T: rows in a few groups, each row roughly a mix of its group's directions:
T (85 x 11):
[[ 17   1 -29  -8 -12  44   7  13  29 -43  -3]
 [  4 -11  23  30 -13  38  39   8  27   3 -26]
 [  5   6  11 -28   2 -38 -25  22 -32  35  19]
 [-12   6  27  23  -1 -42 -17   5 -29  17  38]
 [ 19 -40  24  35   6  -7  15 -17  40  11  -2]
 [  5  27  11   0  19 -28 -45  16 -24  23 -27]
 [  2  14 -18   6 -33  34  41 -14  38  -4   4]
 [-39  25 -37   8 -17  30   6  10  -9  10  33]
 [  6 -44 -30  14 -10  34   5  -6   0  35  23]
 [  1  -1   6  36 -20  35  26 -32 -18  27  22]
 [  0 -38   0 -24 -28  47 -10  10  25  -8 -17]
 [-21 -18 -23   5  15  -5 -32  36 -11  23  40]
 [-10 -18  -4  -8  -9  18  62  -9  18 -20  26]
 [ 34   1  23  29  -8  40  15 -20   7 -37  -6]
 [-14 -58   1  -8 -33   9 -24  -2  -4   1  27]
 [-26  26   7  30  -8   2  32 -10  47 -19   1]
 [ 13  -3  -6 -54   0  13  -4  29  -7  22  38]
 [-34 -13 -17  30  -2  14   1  -9 -22  44  31]
 [  5 -14  23   8 -13  43  47  18  27  -1   0]
 [-10  35  11  46  11 -22  22  23  -8 -18 -23]
 [-37  -2 -30   8  -5  -3  -4  23  10  36  42]
 [-19  -6  43  29 -10 -32 -31  19 -14  -8  20]
 [ -7 -24  24 -12 -18 -12   2  15  -2 -24  60]
 [  3 -10 -25   4 -14  24 -10  23 -10  33  53]
 [ 11 -32 -37 -35 -13  36  20 -17  15  -3   7]
 [  5  14   4 -54  16 -12 -13  28 -18   9  35]
 [ 26   2  30  21  -1   6 -19  18 -29  14  49]
 [ 20 -10  -9 -30 -12  54  30   0  22 -16   0]
 [  9  -5 -33 -32  -2  39   8  -4  26  12 -38]
 [-32  19 -25 -21  14 -14 -32  42  -9 -13  14]
 [ -7  18 -23  15  13 -41   1 -11 -29  26 -40]
 [  4 -34 -20 -22 -20  31  43 -13  14  18  12]
 [  3  -8 -28 -36  -3  33  -2   5  33   9 -41]
 [-57  30  -5   6   7 -26  -7  11 -15  20  19]
 [  9  -7 -23 -55  -6 -26 -18  28  -7  25   3]
 [ -8  -1 -50 -34 -26  21   7   7  -8  31  14]
 [ -8  -3 -40  -4   0 -35 -38 -36 -18  -7  12]
 [-26 -15  13  16  -6 -38 -50  11 -11  23  -7]
 [-20  16  33  18   5 -38 -38  26  -9  20  -6]
 [ 11 -23  10 -28 -31  56   9  10  11  10  14]
 [-10  10   6   7   7  -1 -31  19  21   4 -64]
 [  6 -26  22 -15 -10  32 -27 -14  28 -29  33]
 [ 14  -2 -32 -14  11  -9  40 -28 -10 -11  44]
 [-20   7   6  29  16 -60 -26  -1 -17  -2   2]
 [  9  -9 -10 -14 -20   6   1  -9 -40  55  23]
 [-12 -15  27  37  -9 -32 -17  -4 -30  -9  36]
 [-11  15 -34  -2 -27  50  18 -17 -26   5   8]
 [  6  -7   2   7 -16  25 -31  13  20 -39  45]
 [ -8  25  27  48  14 -27 -21   2 -18   2 -26]
 [ 16 -16  28 -47  -2  37   0  19  15  18  19]
 [ -3 -13  37   4  -5  32  41   2  32 -28  11]
 [-51 -22 -43  10  22   3 -16  14  11   5   3]
 [  7   5   8 -19   8   6  37  19 -10  51 -33]
 [-11 -42   0  26  15 -11 -16   3 -10  46  28]
 [ 48 -33 -19 -40  -3  10 -19  15  -7  -2  -9]
 [-19 -22  31  -8 -24 -13 -35  27  -6  23  32]
 [ -2 -37  -9 -40 -29  36 -10  10  15  22   8]
 [ -5  -8   5  -3  26 -18  -7   0  31 -45 -44]
 [-21  25 -14   9  19 -46  25  -4 -20 -32  15]
 [-19  -3  18  23   3  -4  34 -22  18 -53  15]
 [ -7  -7  20  33  26 -14 -12  20  43 -35   4]
 [ -6  14   6  25  -5   4   2  23  13 -54  40]
 [-20  -4   1  -3  -2 -19 -48  18   9  34 -39]
 [ -9  32  13  47   7 -11  29  31  -3 -18 -20]
 [ 10  13  10 -15  -4  24   9  54   6 -11  42]
 [ -3  61   2 -24 -24   8   4  11 -26 -15  14]
 [ 16 -22 -14  13 -26  33 -55  -4  15   6   5]
 [ 19  29 -29   6  28  -9  45 -28  -8 -18   7]
 [  2  30 -36  18  -1 -26 -35  31 -27   4   7]
 [ -8  19  -3 -27   5   2 -25  26  20  40 -40]
 [ 11 -19   5 -11 -22  25  17 -10 -22  23  55]
 [ 49 -17   9 -18 -14  14  21 -27  12 -13 -35]
 [-27  19 -33   1 -17  12   9  29  36   4  36]
 [  0   9  10 -45 -12  25  -8  30  17  44   1]
 [ -3   3  55  16 -23  18 -16  24 -16  21  21]
 [-24 -25 -22 -13   4 -57 -27  -1  -1   5  18]
 [ 22 -30  40   9  17 -39   2 -20  13  13 -23]
 [ 13 -18  40 -28  -4  44   8  15  27   0  18]
 [ -6 -22 -38  -2  -6 -20 -23 -54  -9  12 -12]
 [ -8 -21 -52 -12 -17  37   4  -4 -16  28  11]
 [-23 -35 -16  19  11   7  19 -41   9  13 -36]
 [-15  11   5 -29  28 -49 -16 -28 -22 -12   7]
 [ -5  -9 -27 -36  -2 -10  -8 -12  -5 -23  57]
 [ -2   9 -46  19  -3 -28 -14 -11 -27  30 -30]
 [-16  15  14  28  16 -60 -18   4 -18  -5  13]]
which group is each row in? (one row of each group first):
[ -5 -23   9  -9  19 -49  -4  10  46   4 -21] | (18)
[-12  14  13  19  20 -41 -32 -31 -14 -13 -29] | (24)
[  3   8   8  -5  -8  40 -17  13  16  27 -53] | (36)

[ 31  16  11 -13 -31  22  34 -38 -13   3 -19] | (18)
[ 19 -17 -27  14  -2  31  36 -40 -10 -26   6] | (36)
[ 51 -24 -13 -25 -14  18  -6  26  27  -7  13] | (18)
[  6  17  30  50  -2  20 -13  -8 -26  20 -26] | (36)
[-20   2 -19  15 -17  16   3   7 -15  45  49] | (18)
[-12  38   1 -17   1  -1  10  -5  13 -50 -38] | (18)
[ 30  10  46  25  -1   3 -13   7 -29   3  36] | (18)
[-17  -7  10  39   7 -52 -21  -9 -23 -15  13] | (36)
[ -7  16 -19  18  -8   2  41  33   3 -31  36] | (24)
